One turning vector, and how many steps it has turned
The counts run from 0 to 372.
[ 78  95 119  95 165 137 100 114 134 139  98 136 141 191 147 140 101 122
 141 141 143 154 128 108 163 129 118  82 109 110 150 165 124  89 102 132
 174 107 141 110 109 107 114 140  94 117 111 133 108 155 108 100 121  90
  95 171 107 143  63 104 142 103  79 126 140 126]
26
[137 132 132 153 143 146 178 129 118  84 118 124 143 167 137 135 103 123
 140 150  83 169 120 164 107  70 111 135  80 131  92 137 186 154  92 158
 140 120 131 122  81 145 114 150 123 103 117 127 114  72 154 147 113 125
  95 139 163 134  97  67 131 146 129 149 172 164]
264
[ 76  61 161  88 186 148 141 104 120 125  89 128 146 167 146 117  91 132
 122 151 156 117 129  92 169 134 136 105 104 100 156 161 146  84  90 143
 118 117 115 116 119 140 126 133 122 114 106 120 108 125 135  99 105  81
  91 147 127 128  84 122 145 155  79 147 124 120]
120
[112 106  76 130 145 149 120  94 118 109  79 134 108 190 107 151  99  94
 152 113 183 139 123 137 120 114 102 137 111 129 143 186 128 127 132 136
 153 132 114 109 108 128 124 160 102  88 138 126 113 120 132 111 118  67
  55 147 139 107  75 118 139 116 109 166 152 141]
16
[103  97 149 128 193 188 137 120 116 114 110 134  89 134 172 162 117 143
 109 104 133 131 160 115 149 107 148 118 107 112 182 153 117 121 108 132
 175 135 107 135 132 168 102 204 133 100 110 103 157 111 112  77 130 128
 126 165 105 139 123  96 181 137 110 128 150 129]
42
[114  96 131 133 180 115 158  92 156 139  63 103 117 146 132 139 118 163
 128 114 139 125 128 121 180 147 142 135  86 131 151 168 107 108  82 127
 156 117 145 137 115 138 100 135 137 101  86 117 111 151  98 111 149  58
 141 154 139 164  84 134 132 135 124 103 174  97]
202
[132 103 109 169 170 105 159 126 146 100  59 110 132 122 110 145 147 143
 125 101 124 122 126 160 154 118 128 151  65 117 129 135 130 139  74 129
 122 130 129 128  95 143  93 133 157 103  86 115  99 105  99 131 137  89
 125 135 190 146  96 119 124 149 142 131 200 123]
89
[121 104 115 129 157 120 146  78 146 118 113 126 111 164 131 138  82  95
 163 139 124 150 120 108 157 139 125 141 123 122 117 176 169 106  64 116
  95  96 123 118 117 122 114 110 121 126 130 123 103 135 172 152 109  48
  98 123 130 140  56  98 148 146  95 133 112 130]
113
[125 136 122 150 134 115 168 132 111 126  89 109 143 145 158 113  87 145
 119  93  77 168 134 147 132  57 121 119  72 132 122 139 143 120  66 155
 166 113 109 162  82 158  86 185 119  89 123 143 145 107 139 111 133 102
 152 148 138 124 123 102 103 130 120 131 158 139]
180
[ 87 101 126 102 172 196 131 151 111 100 126 128 132 181 147 132 122 159
 117 128  90 149 145 100 124  93 135  99 102 114 132 123 143 118  84 118
 180  93 129 138 100  98 105 184 109  78 129 141 102  97 123 116 125 142
 129 157  97 134 126 100 168  99  92 133 130 133]
46
[ 77  96 112 133 155 106 120 172 118 132  75 144 159 162 132 115 125 119
 113  95  99 120 145 115 148 115 152 110  68 115 145 106 117 117  44 124
 122  96 106 119 103 149  87 131 147 106 108 148  85 129  85 120 133 117
 124 162 146 122 111 140 141 161 131 165 175 113]
82
[ 97 108 114 157 165 111 125 148 122 135  82 155 132 129 139 135 125 108
 122  74 103 126 166 130 143 130 159 136  74 125 163 116 107 128  50 111
 125 119  92 117 124 176  85 142 165 118 105 141 114 139  96 110 143 119
 130 165 134 131 118 139 150 168 151 161 190 108]
80
[118  84  97 126 171 181 119  92 139 107 105 139 103 181 111 167 130 105
 137 105 155 128 143 140 143 136 133 195 124 149 128 141 101 123 116  91
 171 149 133 126 131 141  93 156 150  91 104 145 101 105  94 107 137  89
 104 140 118 122  93 109 159 121 149 143 142  86]
325
[159 132 113 179 145 112 145 137 126  88 113 127 111 127 148 148 116  70
 142  86  71 148 150 163 134  77 121 140 108 135 137 138 147 160  69 142
 133 118 112 153 121 176  81 153 156 120  95 106 137 109 101 110 129 112
 119 150 155 132  83  91 155 154 146 124 166 154]
172
[112 126 121 141 129 124 163 149 113 127  92 106 153 159 155 104  76 129
 112  99  75 159 131 139 129  53 125 112  73 129 120 133 146 117  63 153
 163 104 104 166  92 157  87 171 119  91 124 142 134 102 137 116 122  97
 138 150 136 113 109 110 104 144 112 140 143 144]
179
[126 105 106 144 183 144 144 136 141  71 100 145 103 140 135 179 152 129
 126 119 129 140 131 164 163 114 138 154 104 121 123 121 140 142  81 113
 129 148 139 120 114 160 100 147 187 124  89 110 104  75  84 124 144 118
 106 127 175 131  96  78 162 150 134 122 174 105]
343
[118  84 150 116 178 151 142 110 116 128  75 113 133 157 127 114 120 164
 114 105 146 105 141 108 141 107 141 122  78 104 181 182 102 131 101 147
 163 110 114 149 112 125 111 167 100  68 103 120 118 141  96  81 123  98
 128 186 116 152 105 143 153 119 118 141 174 134]
297
[124 100 112 160 190 180 127  95 121  92 116 129  83 102 147 184 117  97
 145 106 136 147 187 120 141 120 127 136 116 107 147 150 157 130 116 110
 135 140  95 103 113 144 107 170 129 125 118  92 154 122 164 113 110 126
 103 160 116 134 105  76 192 118  94 156 140 135]
135
[109  83 127 140 175 197 128 120 141  95 116 116 141 171 108 165 138 117
 134 164 120 140 160 142 140 120 101 144 113 142 115 113 132 120 141 142
 195 159 153  91 111 131 110 142 126 116  79 127  99 112  87 106 123 129
  70 164 132 150  71  93 154 119 124 133 147 134]
147
[140 104 122 158 160  90 143 112 122 120  78 124 145 106 149 129  93  74
 137 107 117 136 149 152 154  85 120 115  73 104 140 149 172 124  68 141
  96 117  95 142 104 164  95 140 125 131 110 100 150 121 161 117  95  98
 124 165 141 120  93  97 123 137  99 161 150 136]
2
[127 133 119 163 152 120 140 128 122 125 118 154 118 143 147 131  97  83
 140  75  68 148 159 128 128 110 155 172  92 148 121 133 136 133  32 102
 114  98  97 141 121 166  81 143 152 119 130 150 117 119 142 137 130 106
 153 150 121 136 118 106 160 169 167 153 155 119]
77
[ 94  97 116 143 175 148 102 143 125 105 116 178 120 163 137 171 129  73
 145 127 125 127 158 140 136 132 142 140 109 121 148 127 129 138  82 115
 110 137 111  80 130 159 116 137 163 142 103 127  94 112 105 116 119 143
  69 158 139 123  85  91 189 162 139 171 173 130]
250
[103 112 117 176 168 167 136 127 144 125 113  95 112 120 153 161 110 106
 124  93  68 156 189 129 159 106 131 143 106 146 128  91 121 102  96 128
 189 146 109 119 129 186  74 173 154 129  92 124 158 129 110 102 144 110
 136 149 120 135 101 109 146 151 128 128 132 117]
60
[ 80 107  80 143 137 115 114 125 130 143  78 121 112 178 126 127  86 106
 145  82 130 138 143  93 152 135 130 111 111 137 151 153 106  93  71 130
 147  96 104 127 127 137  93 141 130 101 129 143 104 161 106 111 146  47
 100 142 135 117  71 160 138 153 112 135 131 125]
195
[112  82 124 125 154 192 133 127 134  93 136 115 146 203 119 142 114  95
 141 167  93 153 148 130 124  99 101 155 128 147  89 114 149 121 116 132
 178 138 143 108 115 133 106 133 120 101 106 150  95 102 106 121 108 117
  71 150 123 140  68  94 156 124 128 137 119 143]
149
[111 114 165 151 178 120 147 135 131 121  96 145 153 113 170 156 118 110
 122 136  92 153 149 160 152  94 136 105  69 112 136 121 163 133  74 146
 128 145 117 110  97 177 102 144 149 152  78 111 143 111 131 109 119 156
 122 167 146 134 111  65 139 152 116 146 191 133]
257
[101 126 119 152 161 149 166 128 112 112  89 145  98 129 168 166  96 136
 116  98 119 167 145 153 148 102 149 133  80 127 141 114 142 112  78 128
 147 150  99 115 110 189 102 186 172 126 117 121 152  81 158 115 147 119
 128 128 158 107 137  83 135 170 125 150 171 114]
351
[113  78 120 128 188 165 137  98 122 101  80 124  78 139 122 148 117 139
 121  86 168 102 143 102 153 144 159 155 108 114 172 172 114 126  90 106
 113 124  93 137 128 149 106 165 151  79 123 108 116 110 123 110 131  70
 113 135 132 121 115 150 182 152 121 144 137 116]
212
[ 70  67 126 114 167 184 133 116 127 120 118 124 141 173 135 137  88  91
 131 146 124 149 160 115 161 125 126 143 122 143 104  96 161  70  97 113
 140 140 112 110 116 150  99 141 141 115 119 147 119  92 152 120 103  99
  90 124 113  98 107 104 137 145 103 168  85 108]
234
[ 88  61 102  99 169 172 128 115 141 118  95  92 154 180 115 130 121 132
 117 134 127 137 137 126 162 109 108 141  99 139 111 108 131  80 107 113
 186 124 142 147 103 117  90 146 115  80 106 150  99 105 106 113 119  80
 117 153 108 127  95 123 117  91  98 131 104  96]
318
[ 83  71 109 105 177 171 127 125 103 107  84 130 104 163 130 124 109 133
 118  92 155 108 147  85 159 126 164 130 111 110 158 150 129 102  76 100
 111 101  89 141 120 127 101 161 136  71 143 128 113 108 135 113 114  80
 109 136 110 103 117 148 172 141  99 160 117 114]
214
[150 152  72 181 135 114 146 100 137 121  96 113  81 153 129 140  90 106
 159  71 105 166 139 137 126 110 125 160 103 154 120 174 131 140  67 117
 158  96 112 138 101 133  84 161 120  99 144 141 127 134 158 140 144  56
 138 140 141 140  87 116 129 128 141 127 150 138]
190
[105 110  87 117 138 144 119 106 118 115 105 133 111 200 130 129  69  83
 161 119 158 158 123 125 123  99 107 118 125 136 131 185 152 112 100 129
 147 111 108 123 111 120 117 154  92  98 157 134 121 122 163 119 101  69
  75 142 118 102  74 106 140 116  97 164 114 148]
18
[126 124 106 155 170 113 153  69 147 143  72 132 112 136 132 152 106 148
 150 118 142 171 131 134 155 150 126 139  66 134 116 174 137 113  82 118
 143 120 134 100  80 112 124 137 110 126 122 128 119 143 192 146 134  72
 156 151 137 155 106  91 107 115 115 145 183 111]
106
[107 118 151 141 168 119 144 143 116 122 123 156 152 135 175 138  96  85
 135 137  75 164 154 144 145  88 139 107  87 112 130 114 181 117  53 137
 107 116 107 123 107 169 102 134 142 156 106 121 132 105 150 130 102 139
 118 154 128 127 106  59 150 157 106 156 159 137]
255
